In the data rows, 128 means zero.
Here are some points:
tensor([153, 127, 119, 114, 145, 126, 121,  89,  88, 122, 148, 147, 121, 117, 142, 153, 108, 110, 115,  99, 151, 119, 120, 138, 136, 130,  91, 131, 148, 111, 134, 131, 139, 142, 137, 164, 145, 128, 129, 113, 113, 140])
tensor([ 79, 116, 161, 132, 109, 118, 136, 174, 132, 130, 103, 134, 118, 117, 128,  93, 148, 140, 116, 171,  90, 121, 157, 118, 101,  67, 196, 111, 131, 150, 114, 140, 125,  94, 111,  71, 107, 158, 139, 151,  77, 111])
tensor([111, 122, 163, 114, 105, 110, 154, 142, 141, 129, 120, 136, 132, 148, 126, 113, 131, 136, 149, 144,  80, 152, 118, 115, 124, 120, 165, 127, 137, 142, 124, 148, 132,  95, 121,  84, 115, 148, 110, 133, 127, 115])
tensor([114, 108, 112, 140, 134, 138, 107, 134,  99, 148, 114, 129, 124,  71, 122, 116, 149, 125, 105, 124, 141, 106, 147, 148, 103,  87, 162, 138, 124, 136, 111, 134, 141, 145, 123, 137, 112, 128, 163, 129,  69, 127])
tensor([198, 113,  79, 168, 168, 153, 100,  62,  61, 138, 156, 155, 125,  88, 149, 177,  79, 115, 123,  99, 188, 102, 142, 168, 141, 152,  80, 121, 124, 105, 143, 132, 137, 165, 132, 212, 161,  97, 159,  96, 109, 142])
tensor([105, 173,  99, 109, 168, 118,  88, 180, 185, 154,  95,  43, 139, 142,  95,  98, 182, 145, 133, 142, 154, 121, 115,  86, 110, 171,  87, 174,  97, 134, 114,  67, 105, 145, 141, 139, 118, 107, 142,  88, 219, 116])
tensor([201, 119,  94, 136, 147, 145, 115,  22,  58, 129, 181, 173, 126, 100, 155, 195,  50, 112, 119,  70, 172, 126, 122, 170, 154, 154,  68, 110, 143,  82, 154, 144, 143, 166, 138, 212, 155, 111, 128, 116, 116, 152])
tensor([124, 163, 131, 106, 118, 128, 144, 143, 193, 111, 122,  86, 133, 181, 114, 127, 116, 133, 158, 142, 118, 142,  95,  98, 155, 180,  85, 142, 121, 121, 126, 117, 113, 132, 141, 132, 120, 132, 105, 128, 220, 143])
tensor([104, 144, 123, 133, 123, 121, 132, 175, 153, 132, 108, 107, 129, 140, 115, 104, 161, 136, 139, 155, 124, 125, 135, 112, 120, 128, 136, 140, 125, 152, 120, 124, 120, 112, 125,  93, 114, 117, 132, 116, 149, 104])
tensor([104, 126, 116, 115, 131, 129, 120, 161, 152, 128, 121, 119, 135, 115, 121, 121, 169, 124, 116, 135, 129, 121, 144, 130, 130, 125, 142, 155, 128, 138, 112, 115, 134, 134, 122, 125, 118, 117, 133, 118, 113, 119])
tensor([182, 127, 100, 127, 126, 136, 138,  77, 109,  95, 161, 159, 134, 143, 157, 172,  53, 115, 147, 103, 133, 148, 121, 150, 185, 173,  67, 103, 141,  88, 148, 120, 131, 143, 152, 167, 148, 110, 105, 129, 142, 145])
tensor([112, 118, 148, 131,  99, 118, 158, 122, 135, 118, 131, 145, 126, 131, 129, 144, 131, 118, 140, 122, 107, 146, 127, 132, 127, 106, 154, 119, 134, 155, 133, 151, 139, 115, 111, 105, 105, 139, 111, 145, 105, 136])
tensor([144, 116, 126, 139, 136, 137, 118, 100,  95, 123, 138, 158, 116, 123, 143, 132, 112, 119, 115, 114, 139, 119, 129, 149, 133, 126, 131, 113, 131, 121, 132, 134, 136, 143, 126, 152, 153, 128, 131, 136,  93, 146])
tensor([116, 141, 134, 128, 130, 120, 129, 136, 138, 136, 120, 114, 133, 129, 121, 127, 145, 123, 125, 134, 125, 115, 121, 120, 119, 124, 141, 129, 117, 138, 130, 118, 120, 132, 124, 125, 107, 128, 128, 128, 129, 131])
tensor([130, 108, 123, 133, 151, 136, 123, 109,  86, 133, 131, 167, 120,  76, 126, 126, 137, 116, 106, 117, 134, 110, 134, 148, 110,  88, 158, 122, 134, 123, 134, 143, 154, 158, 127, 147, 124, 137, 148, 135,  62, 126])
tensor([133,  91, 139, 148, 108, 127, 144, 100,  71, 136, 139, 179, 120,  96, 156, 148, 102, 118, 108, 131, 111, 130, 152, 161, 112,  70, 188,  96, 140, 134, 128, 162, 146, 114, 111, 116, 124, 153, 133, 147,  37, 130])
tensor([ 93, 167, 125, 125, 153, 120, 107, 217, 205, 153,  82,  42, 132, 153,  88,  68, 205, 160, 144, 158, 132, 122, 118,  73, 107, 167, 103, 171, 100, 150, 105,  80, 102, 141, 132, 106, 118, 110, 153, 102, 218,  96])
tensor([114, 137, 175, 113,  91, 115, 165, 157, 178, 100, 129, 135, 127, 183, 133, 113, 129, 141, 148, 152,  71, 149, 123, 110, 143, 136, 150, 107, 137, 140, 126, 131, 113, 106, 114,  71, 119, 148,  96, 166, 146, 122])
tensor([117, 164, 107, 120, 158, 126,  98, 192, 180, 142,  90,  65, 134, 137,  95,  89, 190, 140, 135, 135, 151, 118, 110,  84, 115, 160,  96, 180, 105, 130, 102,  90, 117, 138, 143, 137, 123, 111, 140,  96, 192, 100])
tensor([ 98, 145, 200,  86,  59, 100, 208, 143, 205,  98, 127, 108, 138, 222, 132, 115, 121, 136, 169, 145,  57, 182, 101,  95, 142, 151, 132, 119, 139, 149, 126, 137, 110,  65, 117,  51, 124, 149,  46, 168, 187, 122])
tensor([103, 128, 130, 121, 134, 124, 109, 165, 143, 132, 114, 111, 133, 126, 115, 113, 164, 145, 123, 154, 111, 128, 117, 111, 114, 113, 164, 149, 114, 134, 124, 125, 127, 121, 125, 109, 109, 142, 133, 132, 127, 128])
tensor([105, 112, 123, 138, 129, 132, 125, 148, 109, 137, 123, 123, 118,  99, 128, 123, 143, 125, 108, 136, 129, 121, 156, 129, 109,  90, 164, 133, 128, 145, 117, 135, 136, 114, 124, 112, 121, 134, 149, 125,  90, 125])
tensor([107, 147, 110, 142, 160, 137,  87, 177, 169, 144,  94,  76, 130, 122,  86,  99, 161, 149, 127, 153, 142, 109, 120, 108, 135, 146, 115, 158, 107, 122, 130, 112, 105, 131, 142, 130, 131, 110, 152, 102, 176, 113])
tensor([135, 136,  98, 133, 156, 141,  98, 150, 152, 132, 125,  99, 121, 131, 126, 122, 142, 127, 123, 134, 153, 117, 137, 116, 135, 156,  85, 148, 122, 119, 115, 103, 120, 152, 137, 153, 147, 108, 151, 101, 169, 121])
tensor([ 58,  94, 120, 161, 154, 129,  94, 212,  97, 168,  73, 127, 123,  36, 106,  75, 221, 136,  93, 180, 127,  84, 171, 134,  54,  19, 228, 144, 125, 170, 107, 137, 142, 127, 104,  81,  91, 141, 216, 122,  17, 100])
tensor([171, 100, 109, 137, 118, 141, 128,  86,  98, 117, 160, 161, 128, 111, 155, 167,  94, 117, 128,  97, 138, 131, 144, 163, 155, 129, 122, 109, 146, 119, 129, 141, 147, 136, 121, 159, 136, 121, 124, 136, 101, 140])
tensor([133, 123, 160, 107,  88, 114, 180, 111, 127, 110, 138, 137, 129, 158, 142, 140, 109, 124, 147, 107, 105, 157, 117, 128, 135, 128, 136, 102, 137, 140, 134, 145, 127,  98, 123, 105, 132, 135,  89, 152, 137, 122])
tensor([194,  96,  92, 156, 162, 148,  91,  49,  30, 132, 164, 190, 112,  81, 162, 167,  85, 110, 103,  98, 171, 106, 149, 177, 132, 109, 118, 109, 140,  96, 140, 146, 150, 162, 135, 195, 161, 123, 165, 122,  56, 149])
tensor([130, 147, 137, 119, 140, 121, 127, 142, 170, 128, 120, 101, 132, 157, 128, 124, 152, 128, 139, 134, 128, 131, 112, 103, 130, 162,  89, 140, 123, 120, 124,  80, 118, 142, 122, 139, 133, 125, 114, 113, 173, 133])
tensor([ 95, 140, 128, 127, 129, 131, 130, 167, 170, 135, 106,  98, 134, 135, 100, 116, 161, 132, 137, 156, 122, 124, 115, 114, 112, 135, 131, 152, 117, 134, 130, 129, 124, 130, 118, 112, 101, 135, 139, 130, 154, 133])
tensor([104, 115, 143, 139, 120, 121, 134, 144,  97, 126, 117, 147, 117,  99, 125, 120, 141, 120, 107, 138, 113, 117, 145, 126,  98,  65, 192, 116, 136, 143, 122, 157, 136, 101, 115,  95, 115, 155, 138, 146,  57, 123])
tensor([ 94, 123,  58, 164, 214, 152,  45, 194, 125, 198,  84,  69, 132,  36,  78,  68, 235, 126,  72, 163, 197,  65, 150, 119,  64, 107, 139, 183,  85, 131, 101,  99, 123, 184, 126, 164, 110, 109, 234,  60, 108, 132])
tensor([100, 144, 125, 117, 143, 133, 115, 165, 147, 144, 110,  91, 130, 134, 103, 100, 154, 134, 122, 135, 132, 115, 122, 109, 119, 131, 117, 157, 115, 133, 119, 128, 122, 141, 138, 117, 125, 122, 162, 109, 151, 124])
tensor([104, 121, 103, 142, 146, 137, 106, 174, 139, 144, 112, 119, 139,  97, 111, 113, 183, 129, 111, 143, 142, 115, 145, 133, 106, 110, 155, 144, 118, 146, 115, 112, 140, 135, 125, 123, 118, 116, 152, 114, 107, 115])
tensor([172, 106, 134, 133, 119, 126, 140,  80,  82, 124, 156, 165, 120, 105, 158, 170,  71, 116, 115, 100, 118, 140, 138, 153, 147, 114, 134,  97, 153, 113, 133, 148, 144, 119, 121, 160, 128, 135, 128, 139,  84, 139])
tensor([167, 128, 177, 104,  66, 120, 187,  67, 123,  92, 169, 179, 141, 185, 176, 163,  65, 122, 158,  98,  88, 170, 112, 147, 170, 147, 121,  81, 159, 112, 147, 152, 136, 114, 119, 117, 139, 146,  53, 173, 125, 134])
tensor([130,  84, 138, 165, 116, 126, 131,  89,  57, 128, 133, 195, 121,  77, 155, 154,  99, 111, 112, 131, 106, 112, 162, 175, 121,  58, 204,  77, 134, 133, 128, 155, 144, 110, 114, 122, 128, 148, 145, 154,   0, 141])
tensor([ 89, 127, 174, 113,  83, 108, 163, 165, 162, 106, 112, 137, 126, 159, 123, 101, 149, 119, 134, 140,  82, 142, 130, 114, 134,  98, 184, 110, 142, 158, 114, 138, 129,  90, 118,  66, 108, 151,  95, 170, 100, 122])
tensor([ 94, 137, 134, 122, 135, 124, 118, 158, 152, 142, 103, 108, 132, 116, 110, 116, 157, 127, 113, 149, 116, 122, 129, 115, 100, 115, 153, 138, 118, 147, 124, 120, 128, 136, 122, 118, 105, 137, 140, 127, 113, 131])
tensor([123, 102,  96, 166, 164, 150,  89, 125,  83, 146, 120, 150, 123,  72, 123, 127, 151, 112,  99, 136, 164,  93, 145, 144, 102,  91, 140, 127, 122, 122, 133, 131, 138, 152, 120, 149, 131, 130, 175, 112,  66, 146])
tensor([166, 100, 126, 142, 116, 137, 150,  58,  57, 105, 170, 201, 120,  95, 160, 185,  67, 109, 128,  89, 135, 138, 137, 168, 143,  88, 133, 106, 155, 118, 148, 158, 160, 126, 126, 159, 141, 138, 118, 140,  54, 141])
tensor([124, 148, 131, 129, 131, 135, 120, 136, 160, 128, 117,  95, 126, 149, 110, 115, 130, 136, 137, 138, 137, 132, 113, 105, 130, 158, 112, 135, 107, 122, 134, 125, 113, 134, 131, 127, 123, 126, 124, 122, 181, 130])
tensor([ 71, 129, 156, 120,  98, 114, 160, 203, 178, 127,  78, 115, 131, 126,  91,  83, 178, 125, 134, 162,  89, 128, 136, 117, 111,  88, 190, 126, 132, 180, 105, 153, 124,  91, 122,  66, 105, 136, 127, 143, 111, 103])
tensor([141, 117, 135, 127, 113, 120, 152,  79,  93, 107, 165, 178, 126, 125, 151, 166,  82, 122, 133, 109, 118, 125, 134, 153, 150, 108, 127, 109, 141, 118, 153, 142, 141, 127, 121, 132, 134, 131, 110, 146,  87, 137])
tensor([132, 110, 124, 150, 119, 131, 128, 127, 101, 123, 129, 151, 122, 110, 129, 129, 117, 122, 127, 122, 120, 128, 140, 138, 129, 102, 150, 124, 139, 128, 126, 160, 145, 115, 130, 120, 129, 131, 146, 135,  88, 122])
tensor([112, 166,  84, 143, 179, 140,  78, 206, 192, 174,  82,  42, 130, 119,  82,  90, 201, 146, 126, 158, 169, 100, 124,  84,  93, 172,  83, 174,  93, 140, 114,  69, 103, 163, 131, 153, 118,  91, 178,  73, 218, 106])
tensor([ 89, 116, 144, 134, 106, 127, 144, 144, 129, 117, 109, 163, 121, 108, 110, 113, 142, 124, 117, 151, 107, 123, 135, 143, 119,  69, 186, 112, 134, 141, 130, 162, 130, 104, 122,  88, 111, 146, 115, 158,  76, 119])
tensor([100, 127, 149, 126, 124, 127, 130, 144, 135, 144, 114, 138, 129, 121, 131, 114, 152, 137, 115, 144, 116, 124, 141, 138,  99, 105, 157, 124, 122, 144, 129, 134, 119, 135, 108, 102, 119, 135, 134, 139, 101, 122])
tensor([125, 182, 117, 102, 129, 121, 147, 173, 216, 115, 111,  74, 130, 189, 105, 110, 159, 140, 150, 137, 137, 130, 110,  87, 137, 190,  71, 150, 109, 137, 120,  78, 106, 136, 142, 137, 133, 107,  90, 120, 245, 116])
Then 16 other points, each followed by its number:
tensor([128, 143, 131, 130, 140, 123, 116, 123, 126, 142, 119, 115, 140, 125, 121, 130, 120, 137, 133, 119, 131, 124, 116, 135, 134, 140, 116, 121, 122, 117, 140, 112, 116, 138, 134, 134, 130, 109, 134, 123, 141, 131]) 0
tensor([ 88, 167, 127, 108, 129, 125, 129, 200, 221, 139,  84,  71, 133, 165,  90,  80, 185, 146, 141, 170, 120, 135, 116,  86, 115, 153, 118, 158, 109, 145, 113,  99, 101, 128, 135,  98, 113, 126, 119, 118, 215, 107]) 1
tensor([153, 159, 142, 106, 119, 110, 159, 101, 145, 108, 139, 113, 122, 180, 134, 146,  91, 128, 149,  93, 121, 149, 106, 111, 154, 175,  83, 130, 131, 118, 127, 119, 120, 124, 149, 149, 141, 127,  89, 141, 186, 131]) 2
tensor([ 85, 154, 106, 135, 154, 142, 104, 201, 191, 159,  96,  62, 125, 123,  88,  82, 192, 144, 109, 157, 151, 104, 136, 105, 114, 142, 123, 152,  99, 139, 113,  96, 105, 150, 130, 127, 119, 105, 159, 109, 169, 117]) 3
tensor([102, 131,  98, 139, 181, 136,  71, 173, 131, 162, 105,  88, 132,  89, 105,  97, 178, 141,  94, 150, 157, 102, 136, 116,  88, 122, 132, 158, 113, 131, 123, 103, 117, 147, 124, 128, 119, 121, 177,  87, 125, 118]) 4
tensor([134, 115, 169, 126,  77, 124, 178,  78, 106,  93, 150, 196, 124, 141, 157, 140,  53, 116, 141, 109,  71, 159, 130, 153, 145, 108, 153,  84, 162, 112, 141, 178, 147, 106, 128,  96, 125, 156,  85, 183,  76, 133]) 5
tensor([117, 110, 129, 136, 136, 136, 110, 137, 113, 147, 119, 135, 125,  99, 132, 128, 148, 125, 102, 144, 130, 124, 142, 133, 108,  95, 153, 134, 134, 125, 123, 126, 140, 130, 115, 133, 119, 138, 149, 115,  84, 132]) 6
tensor([119, 129, 110, 129, 151, 126, 102, 145, 123, 146, 115, 118, 137,  99, 117, 124, 157, 124, 115, 141, 138, 113, 127, 125, 111, 121, 132, 136, 118, 138, 126, 107, 127, 154, 128, 137, 117, 126, 157, 113, 114, 136]) 7
tensor([128, 157,  86, 123, 168, 137,  92, 131, 144, 152, 110,  92, 126, 126, 105, 123, 152, 130, 121, 117, 159, 105, 106, 104, 116, 155,  76, 159, 110, 109, 127,  93, 118, 160, 149, 168, 129, 118, 153,  94, 180, 133]) 8
tensor([135, 120, 183, 104,  70, 101, 193, 102, 132,  89, 148, 155, 129, 179, 154, 143,  88, 118, 155, 121,  80, 166, 112, 123, 148, 126, 136,  89, 154, 144, 129, 149, 131,  84, 119,  88, 130, 147,  66, 170, 132, 135]) 9
tensor([150, 106,  96, 126, 127, 140, 120,  77,  88, 127, 165, 160, 128, 114, 156, 190,  86, 120, 113, 104, 140, 131, 146, 173, 152, 118, 118, 114, 146, 109, 136, 129, 140, 138, 126, 168, 133, 132, 122, 118, 101, 151]) 10
tensor([ 50, 122, 155, 133, 125, 115, 122, 225, 153, 141,  82, 102, 120, 110, 104,  68, 202, 148, 104, 194,  90, 113, 149, 104,  73,  62, 220, 136, 126, 168, 112, 126, 127,  89, 111,  46,  92, 159, 154, 144,  83, 104]) 11
tensor([211, 175,  62, 109, 193, 157,  82,  77, 120, 138, 173,  90, 123, 152, 131, 167,  80, 152, 132,  83, 213, 110, 113, 116, 174, 227,   0, 164, 109,  72, 140,  66, 113, 195, 170, 240, 187,  80, 144,  61, 250, 136]) 12
tensor([184,  98, 107, 153, 130, 148, 136,  64,  58, 116, 165, 198, 112,  79, 156, 173,  77, 107, 109, 107, 157, 103, 163, 182, 140,  84, 132,  88, 148, 113, 135, 140, 158, 152, 130, 182, 143, 116, 136, 134,  46, 129]) 13
tensor([167, 141, 143, 119, 109, 132, 159,  63, 119, 115, 166, 152, 125, 160, 150, 160,  57, 126, 143,  92, 124, 155, 113, 132, 159, 164,  80, 108, 132,  99, 149, 142, 128, 130, 133, 147, 152, 122,  89, 149, 160, 140]) 14
tensor([161, 137, 123, 120, 144, 130, 136,  73, 107, 119, 159, 153, 123, 137, 141, 143,  89, 117, 130,  93, 140, 124, 116, 146, 151, 151,  97, 116, 130, 100, 140, 134, 138, 155, 130, 164, 144, 133, 109, 135, 135, 144]) 15
Which three of these numbered points are nearest to each point below, ignoring the 3 directions in which the first points spread most? Their numbers follow each, nearest first.
tensor([ 57, 148, 141, 111, 125, 115, 130, 216, 186, 145,  76,  81, 127, 139,  82,  66, 199, 148, 127, 169,  98, 135, 111,  75,  86, 109, 162, 158, 112, 153, 112, 113, 118, 113, 137,  77,  94, 152, 133, 126, 163, 106]) > 8 2 1
tensor([121, 147, 125, 114, 144, 123, 115, 169, 171, 135, 113,  89, 131, 155, 121, 100, 154, 144, 142, 150, 125, 125, 120,  98, 126, 150, 105, 142, 116, 132, 118,  94, 112, 142, 132, 118, 130, 138, 136, 118, 190, 127]) > 11 7 1
tensor([145, 117, 141, 124, 105, 128, 151,  85, 101, 112, 152, 174, 126, 135, 152, 142,  76, 120, 135, 109, 108, 143, 129, 150, 137, 122, 136,  99, 144, 109, 147, 160, 136, 119, 131, 120, 125, 149, 103, 160,  91, 143]) > 5 14 1
tensor([119, 100, 102, 155, 147, 149, 108, 126,  80, 136, 129, 158, 113,  73, 131, 124, 132, 121,  99, 138, 145, 103, 155, 147, 112,  72, 166, 134, 131, 124, 130, 155, 147, 142, 120, 145, 120, 138, 171, 122,  59, 125]) > 1 11 14
tensor([127, 136, 148, 107, 121, 130, 136, 131, 139, 122, 135, 123, 118, 140, 132, 121, 118, 142, 132, 119, 131, 135, 129, 120, 147, 131, 110, 130, 127, 118, 124, 128, 127, 128, 136, 123, 143, 129, 116, 132, 152, 114]) > 12 14 1
tensor([130, 104,  75, 169, 179, 151,  75, 154,  94, 151,  99, 155, 127,  41, 114, 129, 170, 113,  87, 148, 170,  73, 154, 146, 105,  79, 142, 136, 134, 126, 125, 110, 148, 161, 133, 176, 132, 108, 195,  92,  49, 124]) > 13 1 7
tensor([ 99, 171, 147,  99,  97, 110, 171, 181, 220, 108, 104,  87, 125, 187, 108,  99, 160, 133, 154, 148, 104, 141, 112,  93, 139, 155, 120, 135, 113, 150, 109, 107, 112, 118, 132, 100, 118, 126,  78, 144, 201, 109]) > 13 1 3
tensor([126, 130, 158, 107, 102, 107, 146, 147, 152, 105, 117, 114, 137, 163, 126, 108, 137, 123, 145, 140, 100, 144, 119, 108, 138, 134, 145, 118, 137, 148, 109, 125, 121,  98, 129,  85, 128, 136, 104, 139, 141, 120]) > 9 7 11
tensor([110,  99, 139, 132, 109, 130, 135, 106,  90, 126, 126, 176, 132, 108, 143, 135, 121, 124, 120, 134, 115, 128, 137, 163, 119,  81, 171, 104, 143, 132, 138, 158, 137, 119, 124, 105, 127, 137, 124, 149,  49, 131]) > 1 7 0
tensor([138, 101, 104, 155, 156, 142,  87, 100,  61, 150, 145, 155, 122,  61, 142, 149, 113, 125,  94, 128, 156, 108, 161, 162, 107,  92, 152, 122, 129, 118, 136, 140, 141, 142, 119, 150, 138, 128, 176, 107,  54, 134]) > 4 11 6
tensor([ 83, 127, 148, 115, 123, 130, 126, 174, 143, 132, 115, 109, 119, 126, 111,  86, 159, 144, 117, 148, 120, 120, 139, 113, 112,  96, 155, 142, 132, 138, 119, 130, 126, 119, 126,  87, 123, 138, 135, 130, 128, 111]) > 12 14 4
tensor([188, 118,  95, 126, 144, 153, 115,  67, 101, 133, 165, 140, 133, 126, 162, 182,  79, 114, 125, 104, 168, 137, 126, 149, 147, 175,  60, 131, 131,  96, 143, 117, 134, 157, 136, 201, 161, 111, 127,  96, 161, 154]) > 6 1 9
tensor([114, 153, 138, 122, 132, 120, 118, 154, 151, 142, 105,  97, 140, 141, 106, 106, 140, 134, 132, 125, 118, 129, 107, 116, 128, 147, 116, 125, 114, 133, 127, 110, 111, 127, 138, 108, 122, 118, 129, 122, 160, 125]) > 0 14 7
tensor([ 74, 117, 208, 111,  63, 112, 188, 154, 150, 103, 115, 145, 118, 165, 129,  92, 129, 129, 132, 152,  67, 155, 135, 115, 118,  84, 207, 104, 139, 154, 131, 191, 125,  72, 107,  32, 106, 163,  90, 190,  92, 108]) > 14 5 15
tensor([ 61, 100, 114, 160, 144, 138,  96, 188, 125, 154,  76, 126, 132,  71, 100,  80, 206, 118,  92, 179, 136,  89, 153, 122,  76,  58, 196, 139, 121, 153, 112, 139, 135, 128, 115,  86,  99, 137, 189, 120,  49, 118]) > 1 9 7
tensor([177,  97,  77, 159, 151, 153, 100,  59,  46, 146, 153, 181, 119,  68, 149, 157,  92, 108, 106,  93, 181, 116, 149, 179, 127, 122, 119, 124, 129, 100, 135, 157, 149, 162, 130, 194, 147, 107, 157, 106,  71, 133]) > 1 14 9
tensor([144, 126, 116, 139, 155, 130, 111, 121, 104, 143, 124, 143, 124,  92, 120, 122, 140, 116, 115, 117, 143, 105, 132, 129, 112, 113, 136, 130, 122, 118, 124, 128, 136, 149, 122, 154, 120, 138, 145, 125,  98, 138]) > 15 8 7
tensor([ 85, 143, 129, 123, 134, 121, 116, 178, 167, 118, 112,  97, 133, 140, 108, 119, 161, 150, 141, 153, 117, 128, 130, 110, 132, 124, 148, 161, 122, 144, 118, 126, 118, 117, 123,  94, 101, 137, 126, 127, 155, 115]) > 10 4 11
tensor([ 46,  99, 113, 146, 149, 132,  85, 200, 114, 169,  69, 119, 125,  41,  90,  69, 218, 129,  76, 175, 137,  98, 161, 127,  60,  32, 217, 157, 113, 167, 100, 147, 139, 123, 121,  83,  97, 136, 194, 108,  33, 103]) > 1 6 9
tensor([122, 141, 141, 119, 121, 130, 140, 156, 167, 126, 113, 100, 124, 166, 129, 110, 127, 141, 143, 136, 121, 147, 118, 103, 137, 152, 105, 129, 125, 121, 121, 113, 110, 107, 146, 106, 154, 132, 117, 114, 179, 116]) > 11 4 9
tensor([110, 150, 119, 121, 123, 122, 127, 164, 174, 113, 121,  97, 139, 154, 112, 136, 150, 143, 157, 143, 115, 138, 122, 102, 145, 147, 111, 155, 117, 143, 127, 121, 126, 119, 127, 107, 108, 126, 126, 121, 185, 118]) > 10 7 1
tensor([120,  84, 104, 157, 141, 148,  89, 126,  58, 145, 120, 173, 138,  45, 138, 128, 125, 114,  96, 114, 131, 116, 159, 174, 119,  78, 180, 111, 141, 109, 128, 148, 147, 146, 119, 136, 113, 125, 170, 125,   9, 128]) > 5 0 4
tensor([137, 145, 133, 124, 141, 134, 125, 123, 136, 123, 133, 115, 127, 146, 123, 125, 125, 139, 129, 126, 146, 125, 120, 113, 132, 148, 100, 146, 111, 118, 142, 127, 119, 139, 138, 134, 143, 120, 127, 125, 168, 117]) > 14 1 4
tensor([150, 127, 172, 106,  83, 114, 184, 100, 135,  93, 162, 137, 125, 182, 154, 150,  79, 126, 155, 102, 101, 172, 125, 128, 163, 150, 115, 102, 145, 135, 129, 144, 126,  90, 130, 103, 143, 140,  77, 152, 157, 136]) > 9 2 4
tensor([172, 131, 123, 139, 126, 136, 122,  79,  97, 123, 160, 143, 122, 137, 151, 171,  74, 136, 129, 112, 136, 134, 126, 142, 142, 145, 110, 118, 143, 101, 153, 128, 124, 128, 124, 151, 140, 122, 113, 130, 135, 131]) > 11 4 14
tensor([135, 131, 166, 107,  92, 112, 162, 112, 131, 109, 146, 146, 131, 155, 143, 154, 101, 129, 146, 116,  91, 153, 114, 139, 147, 128, 140, 109, 136, 142, 141, 143, 129, 115, 123, 101, 126, 136,  90, 160, 129, 125]) > 7 0 9
tensor([131,  89, 185, 116,  61, 120, 180,  83,  94, 101, 152, 199, 124, 138, 177, 165,  63, 111, 121, 120,  69, 156, 139, 164, 138,  77, 195,  74, 167, 127, 133, 181, 146,  88, 110,  97, 121, 167,  90, 182,  47, 145]) > 6 1 4
tensor([159, 116, 107, 133, 122, 135, 135,  92, 103, 119, 143, 159, 122, 102, 128, 152,  92, 116, 128,  99, 144, 116, 132, 165, 149, 121, 115, 113, 145, 118, 133, 157, 141, 135, 137, 165, 135, 113, 130, 127, 103, 131]) > 1 3 13
tensor([140, 136, 119, 117, 131, 126, 113, 114, 119, 138, 134, 130, 129, 127, 132, 136, 127, 137, 130, 122, 133, 127, 121, 132, 128, 130, 121, 134, 127, 127, 136, 114, 130, 139, 137, 144, 125, 126, 126, 124, 132, 126]) > 7 8 1
tensor([146, 117, 111, 136, 142, 144, 114,  88,  87, 149, 142, 154, 129, 100, 143, 145, 115, 120, 114, 114, 155, 117, 134, 147, 119, 122, 111, 112, 134, 110, 140, 119, 133, 166, 129, 165, 134, 122, 150, 110,  96, 133]) > 7 1 6
tensor([179, 134, 108, 117, 147, 148, 105,  93, 124, 134, 158, 115, 133, 135, 149, 164, 102, 131, 121, 102, 164, 136, 120, 128, 151, 179,  64, 139, 137,  98, 136, 101, 125, 154, 139, 185, 151, 114, 123, 102, 176, 146]) > 6 4 11
tensor([160, 168, 146, 102, 107, 114, 154, 123, 187,  88, 141, 110, 132, 229, 139, 122,  96, 139, 176, 114, 112, 162,  98,  92, 179, 221,  59, 124, 110, 104, 133, 107,  97, 123, 141, 125, 149, 121,  69, 144, 247, 130]) > 11 1 14
tensor([188, 123, 182, 115,  87, 104, 180,  52,  97,  86, 181, 168, 130, 185, 178, 180,  34, 121, 170,  79,  84, 168, 118, 142, 180, 163, 111,  76, 146, 110, 154, 151, 125,  96, 117, 122, 148, 143,  66, 181, 131, 149]) > 0 9 4
tensor([126, 113, 136, 138, 109, 122, 154, 125, 109, 116, 124, 144, 128, 117, 132, 129, 109, 114, 134, 139, 104, 128, 135, 136, 124,  92, 158,  98, 137, 150, 119, 149, 134, 104, 132, 114, 117, 136, 140, 140,  94, 136]) > 9 1 7
tensor([158, 152, 149, 114, 105, 123, 154,  69, 139, 114, 165, 139, 121, 177, 150, 161,  70, 132, 142,  85, 120, 163, 104, 128, 155, 180,  84, 117, 129, 101, 151, 122, 120, 136, 130, 148, 145, 131,  69, 161, 178, 146]) > 14 15 8
tensor([129, 147, 126, 119, 149, 114, 126, 149, 150, 135, 124, 110, 141, 149, 121, 118, 142, 141, 148, 130, 120, 142, 111, 106, 129, 166, 107, 145, 121, 126, 127, 113, 118, 124, 128, 120, 123, 130, 126, 104, 181, 118]) > 4 9 7
tensor([161, 109, 125, 134, 120, 127, 146,  86,  95, 117, 149, 173, 120, 121, 154, 160,  89, 115, 135, 122, 125, 139, 129, 150, 143, 113, 125, 105, 151, 123, 143, 136, 144, 128, 127, 152, 137, 133, 114, 133,  98, 130]) > 1 9 6
tensor([124, 147, 138, 121, 127, 126, 129, 131, 149, 120, 132, 115, 123, 141, 127, 127, 129, 135, 124, 129, 126, 132, 129, 122, 128, 137, 126, 132, 129, 121, 132, 122, 123, 127, 123, 119, 128, 136, 108, 142, 137, 122]) > 11 4 1
tensor([169, 117,  80, 151, 165, 149,  90,  79,  67, 149, 160, 163, 124,  78, 138, 164, 110, 122, 113, 105, 180,  95, 152, 160, 136, 126,  94, 138, 132, 103, 147, 118, 145, 173, 128, 188, 137, 110, 163,  98,  93, 127]) > 1 7 6
tensor([171, 146, 108, 141, 143, 126, 122,  98, 114, 116, 146, 116, 130, 150, 132, 147, 101, 120, 148, 101, 155, 127, 114, 124, 147, 181,  73, 130, 126, 112, 128, 125, 121, 127, 137, 159, 151,  99, 119, 111, 174, 127]) > 9 2 14
